[ 54.4 -22.0 -50.4 -31.9  18.4 -40.4   0.8] -> Q983
[-35.7  -8.9  44.6   5.9 -35.0  15.7 -33.0] -> Q391
[-87.6 -18.4 -32.7 -15.3   4.3 -21.7 -17.6] -> Q54
[ 33.6 -78.5 -40.6 -77.4 -60.1 -63.5 -76.8] -> Q164
key -> tag
[-63.5] -> Q570
[-77.4] -> Q717
[15.7] -> Q786
[-21.7] -> Q887
key Q164 6:  | Q570
q: [-35.7  -8.9  44.6   5.9 -35.0  15.7 -33.0] | Q391
q: [-87.6 -18.4 -32.7 -15.3   4.3 -21.7 -17.6] | Q54
q: [ 54.4 -22.0 -50.4 -31.9  18.4 -40.4   0.8] | Q983

[-34.7  50.1  57.0  81.9  21.4  50.2  -1.1 -16.0   5.6] = Q354
[ 11.1  18.4  23.4  70.7  38.0 -22.9 -31.4  42.3  33.1] = Q427
[ 35.1  -3.3  -7.5 -33.1 -24.1  15.3  10.9  15.5 -33.7] = Q679
[ -4.7  21.1  25.4  47.2  44.1 -18.0  20.9  17.2  56.8] = Q661
[ 35.1  -3.3  57.0 -33.1 -24.1  15.3  10.9  15.5 -33.7] = Q651
[ 35.1  -3.3  -7.5 -33.1 -24.1  15.3  10.9  33.8 -33.7] = Q315
tags:
[18.5] -> Q656
[70.6] -> Q122
[70.7] -> Q595
[-33.1] -> Q766
[18.4] -> Q505
key Q427 4:  | Q595
q: [ 35.1  -3.3  -7.5 -33.1 -24.1  15.3  10.9  15.5 -33.7] | Q679
q: [ -4.7  21.1  25.4  47.2  44.1 -18.0  20.9  17.2  56.8] | Q661

[ -8.5 -41.6 -41.4  55.5  29.2] = Q588
[-56.3 -77.3 -24.1 -95.4  -6.5] = Q405
[-44.6  80.9 -86.6   0.6 -11.1] = Q791
[ 73.6  85.4 -95.3  11.3  -6.8] = Q202
[  3.5 -22.4 -51.6 -13.2  19.3] = Q460
[-74.8  58.2  77.8  47.0  82.9] = Q15
[ 83.2 -84.4 -70.0 -23.5 -44.8] = Q902
[  3.5 -22.4 -51.6 -13.2  44.1] = Q75
[-62.9  20.6  72.7  70.6 -52.8] = Q475
Table of tags by key:
[-74.8] -> Q294
[73.7] -> Q998
[-56.3] -> Q223
[-44.5] -> Q503
[-44.6] -> Q430
[73.6] -> Q115
key Q202 1:  | Q115
q: [ 83.2 -84.4 -70.0 -23.5 -44.8] | Q902
q: [-74.8  58.2  77.8  47.0  82.9] | Q15

[ 18.6  -4.6  68.5 -15.1 -21.7]  Q669
[ 57.2 -51.5  79.1  17.9  51.4]  Q211
[ -5.8  47.9  26.1  -1.5 -98.8]  Q188
[ 59.7 -51.0  78.7  18.5  53.9]  Q625
Table of tags by key:
[-1.5] -> Q105
[-15.1] -> Q335
key Q669 4:  | Q335
q: [ 59.7 -51.0  78.7  18.5  53.9] | Q625
q: [ 18.6  -4.6  68.5 -15.1 -21.7] | Q669
q: [ 57.2 -51.5  79.1  17.9  51.4] | Q211

[-39.1 -25.0  25.0  46.2 -36.8 -21.5  83.4  39.2  67.6  72.3  56.8  84.8
 -48.1 -27.0  28.4  31.5  75.7 -27.6  32.4  48.3 -23.4 -37.2 -34.0 -38.9
  34.1 -31.7 -35.8]  Q582
[ 27.4  58.4  19.0 -26.9  16.1  67.5 -23.8   0.3 -19.3 -26.7  -9.3 -20.7
  36.9  -9.5  10.2  10.0 -23.6  60.7   6.7 -27.6  67.9  12.2  50.9  20.7
   5.9  42.5  53.8]  Q411
[-11.0 -40.6 -51.2  79.1 -26.4 -57.5  50.2 -16.7  39.0  73.6  22.6  60.9
 -25.9  36.8 -40.1 -33.9  56.2 -31.4 -32.2  93.2 -58.6  -0.5 -18.2  -8.0
 -25.4 -15.5 -13.2]  Q629
[ 4.9  6.2 25.9 12.7  6.0 10.3 22.1 18.7 19.3 18.6 19.5 22.5  5.3 -4.2
 22.6 21.5 19.6  4.5 21.1  8.4 10.7  1.8  2.2  3.0 19.1  8.3  1.2]  Q517
[  4.9   6.2  25.9  12.7   6.0  10.3  22.1  18.7  19.3  18.6  19.5  22.5
   5.3  -4.2  62.2  61.4  76.5 -36.3  62.7  24.9 -17.4 -38.9 -45.9 -40.0
  59.7 -35.0 -52.3]  Q362
[ 27.4  58.4  19.0 -26.9  16.1  29.1 -23.8   0.3 -44.6 -26.7  -9.3 -20.7
  36.9  -9.5  10.2  10.0 -23.6  60.7   6.7 -27.6  67.9  12.2  50.9  20.7
   5.9  42.5  53.8]  Q383
[-11.0 -40.6 -51.2  79.1 -26.4 -57.5  50.2 -16.7  39.0  73.6  22.6  60.9
 -25.9  36.8 -40.1 -33.9  56.2 -31.4   7.0  16.6   2.8  12.7   6.0  12.5
   5.8  13.4   6.4]  Q239
[ 34.5 -34.0  64.9  18.1  63.7 -32.0   7.8  33.9  13.8   6.9  17.1  -2.0
  36.6  29.4  57.5  45.7   5.4 -45.4  48.6  -9.2 -27.7  43.8 -31.1  37.5
  35.8  10.8 -40.3]  Q715
key -> tag
[12.2] -> Q501
[5.9] -> Q966
[34.1] -> Q804
key Q383 25:  | Q966
q: [ 27.4  58.4  19.0 -26.9  16.1  67.5 -23.8   0.3 -19.3 -26.7  -9.3 -20.7
  36.9  -9.5  10.2  10.0 -23.6  60.7   6.7 -27.6  67.9  12.2  50.9  20.7
   5.9  42.5  53.8] | Q411
q: [ 34.5 -34.0  64.9  18.1  63.7 -32.0   7.8  33.9  13.8   6.9  17.1  -2.0
  36.6  29.4  57.5  45.7   5.4 -45.4  48.6  -9.2 -27.7  43.8 -31.1  37.5
  35.8  10.8 -40.3] | Q715
q: [  4.9   6.2  25.9  12.7   6.0  10.3  22.1  18.7  19.3  18.6  19.5  22.5
   5.3  -4.2  62.2  61.4  76.5 -36.3  62.7  24.9 -17.4 -38.9 -45.9 -40.0
  59.7 -35.0 -52.3] | Q362
q: [-39.1 -25.0  25.0  46.2 -36.8 -21.5  83.4  39.2  67.6  72.3  56.8  84.8
 -48.1 -27.0  28.4  31.5  75.7 -27.6  32.4  48.3 -23.4 -37.2 -34.0 -38.9
  34.1 -31.7 -35.8] | Q582

[ 27.0 -20.9  37.1  41.2  56.9 -61.5  50.8  54.1] = Q593
[ 49.2  14.5  37.8  66.9 -33.4 -35.8   9.6  59.0] = Q181
[  7.8  45.3  40.1 -45.3  47.6   6.2  72.2 -50.6] = Q779
[ 18.0  95.9  40.0 -23.6 -88.1  38.4  21.9 -49.3] = Q20
[ 65.4  44.8  59.4  30.8 -28.7 -32.2  56.3  33.4] = Q394
key -> tag
[59.1] -> Q323
[59.0] -> Q270
[-50.6] -> Q940
[58.9] -> Q213
key Q181 8:  | Q270
q: [  7.8  45.3  40.1 -45.3  47.6   6.2  72.2 -50.6] | Q779
q: [ 18.0  95.9  40.0 -23.6 -88.1  38.4  21.9 -49.3] | Q20
q: [ 27.0 -20.9  37.1  41.2  56.9 -61.5  50.8  54.1] | Q593
q: [ 49.2  14.5  37.8  66.9 -33.4 -35.8   9.6  59.0] | Q181

[17.0 42.8 44.2 36.0 48.3]  Q524
[ 52.6  83.2   8.3 -16.8  77.9]  Q271
[ 50.7  83.9   7.6 -15.2  77.7]  Q173
[-66.2 -23.3  -2.6 -18.8 -75.6]  Q797
[ 41.6  56.6  -1.2 -32.9  50.7]  Q46
key -> tag
[77.9] -> Q585
[-16.8] -> Q921
[48.3] -> Q604
[-16.7] -> Q177
[77.8] -> Q699
key Q271 5:  | Q585
q: [17.0 42.8 44.2 36.0 48.3] | Q524

[-8.7 21.6 -0.1 -9.7  0.0]  Q565
[ -8.0 -25.4 -27.1  -9.4  18.2]  Q937
[64.8 73.8 66.6 44.7 17.3]  Q61
[ 51.2  39.5  15.0 -11.9 -26.2]  Q423
[47.7 21.6 -0.1 -9.7  0.0]  Q925
key -> tag
[-8.0] -> Q210
[21.6] -> Q997
[51.2] -> Q497
[-8.7] -> Q127
key Q565 1:  | Q127
q: [ -8.0 -25.4 -27.1  -9.4  18.2] | Q937

